One turn sends every row of this set to another row. A few are shown first. Where does it send the rows asked after them?
Q_575: [  4   5   1   3   4  18  -7  18   2   0 -21   3   7   3  -6 -10  -3   5
   2  12   2   0 -10   0   3   7 -12   3  -3   0  11]
Q_827: [  7   4   3  -2  -7   3  -4  10   5  10  -4  14   9 -15   2  -9  -6   1
   9 -22   2  12 -15   1  -5   1  -8  -1  -3   2   2]
Q_36: [  6  -2   5  -3  -9  -3   6  14  -5   9  -4   6   2   0   4  -7   1   4
  13  19   0   6  -2   0  -9   6 -13   5  -6   2   5]
Q_94: [ 12   0   4 -13  -8  12  -5  10   5  -3  15  10  10  -3   0  -9  -6  -8
   7  -3   4  -3  17   0   0   1   7  15  -9  -3   8]
Q_733: [  2   7   0   3 -10  -3 -21  13   3  -1  -4  11  12 -10   4  -8 -12   2
  -4 -13   0  13  -7  -1  -4   2  -4  -1   3   0  -1]
Q_228: [ -5   0   5   6  -3  14 -17  17   2  -2   1   4   6  -6   6 -12  -8   0
   2 -17   0   4  14   0  -2   1  -5 -12  -1   2   9]
Q_72: [  4   5   1   3   4  18  -7  18   3   1 -21   3   7   2  -5 -10  -3   5
   2  12   3   0 -10   0   3   7 -11   4  -3   0  10]
Q_86: [ 14   0   2 -11  -3  11  -6  10   4   0  10  13  15   1  -5  -9  -4  -3
  10  -4   6   3  21   3  -6   2   9  12 -10  -7  10]
Q_410: [ -4   7   6  -3   0   2 -10  12   6   7  -3  14  12  -7   5 -10   3   1
  13 -15  -6   6 -10  -1  -8 -14  -9  -1  -1  -4  15]
Q_974: [  7   1   6   0 -13   1  -1  10  -8   8  -8  25   9  -7   8 -10  -2   1
  11  10   2   5  12   6  -5  11 -13  22   0  -5   8]
Q_365: [ 14  -1   3 -13  -7  12  -3   9   6  -1  14  10   9  -3  -2  -9  -6  -6
   9  -5   3  -3  16   0   0   0   7  16 -11  -2   7]
Q_820: [  4   6   1   3   3  18  -7  18   4   0 -19   1   6   1  -4 -11  -3   3
   1  12   2  -2 -11  -1   5   6 -11   4  -4   1   9]
Q_916: [  8  -2   3  -2 -10  -3   4  14  -6   8  -3   5   3  -1   4  -7  -2   5
  11  20   1   9  -1   0  -8   8 -13   6  -5   3   2]
Q_867: [  7   1   7   0 -12   3   0  10  -8   9  -9  25   9  -7   8  -9  -1   1
  12  10   1   4  10   6  -5  10 -13  22  -2  -5   9]
Q_998: [  5   2   6   4   3  17  -9  14   7   9  -1   7   7 -12   4 -11  -5   1
   9 -23   2   6   7   0   0  -2  -7 -10  -6   8   8]
Q_499: [  4   3   3   6  -2  13 -16  14   6   2   1   4   7 -13   6 -11 -11   1
   0 -19   3   7   9  -2   2   2  -5  -8  -3   9   3]
Q_556: [  3   5   0   2   3  18  -7  18   3   0 -19   2   6   1  -4 -11  -4   3
   2  12   2  -2 -11  -1   5   6 -11   4  -3   1   9]
Q_281: [  7   2   4   4   8   3 -10   8  -1  -8 -13   4   9  -1  -1 -13 -10 -15
  10 -20   2   0   9  -2  -3   3   6  19  -5   4   6]
Q_200: [ 11   6   2  -2  -3  -6  -4  15   2  10  -4   7  10  -1   4  -6  -1   7
  11  23  -1   9  -1  -2  -6  -2 -10  10  -4   8   5]
Q_71: [  5   1   5   3   9   3  -9   9   0  -7 -13   4   8   1  -1 -13  -8 -16
  12 -19   0  -1   9  -2  -4   0   5  20  -5   3   8]
Q_469: [ 7  5  2 -1 -4 -7 -7 15  0  8 -4  7 10  0  5 -6 -1  7 10 26 -2  8  1 -2
 -6 -3 -9  9 -3  6  5]
Q_24: [-11   2   5   1 -12   0 -15  16  -3  -5  -1   9   7  -3   6 -10  -3  -1
   2 -12  -6   5  -4   1 -10  -3  -7  -5   4 -10  11]
Q_217: [  5   0   4   3   6   3  -9   9  -3  -9 -13   3   7   1  -1 -14 -10 -17
  10 -19   1  -1   9  -1  -5   3   5  19  -4   2   7]
Q_69: [  7   0   5   3   8   3  -6   8  -1  -6 -13   5   8  -1  -2 -13  -9 -16
  12 -20   2  -1   8  -1  -4   3   4  20  -5   3   7]
Q_286: [ 15   0   2 -11  -3  11  -7  10   3   0   9  13  15   0  -5  -9  -5  -3
   9  -5   6   3  21   3  -4   4   9  12 -10  -6   9]
Q_623: [  6   7   7  -1 -10   0  -7  11  -2   8  -5  23  11  -9  11 -10  -3   1
   9  14  -2   0   9   3   0   1 -10  27   0   0   9]
Q_248: [ -4   2   6   4   3  16 -13  15   6   3   1   6   6  -8   8 -13  -3  -1
   9 -17  -3   1  10  -2  -2  -8  -6 -10  -4   5  13]
Q_13: [  8   7   5   0 -10   0  -7  10  -1   8  -6  24  10 -10  12 -10  -3   2
   9  13  -1   2   9   3   1   2 -11  28  -1   1   8]

Q_200 -> Q_36
Q_623 -> Q_974
And these:
Q_499 -> Q_998
Q_24 -> Q_733
Q_69 -> Q_71

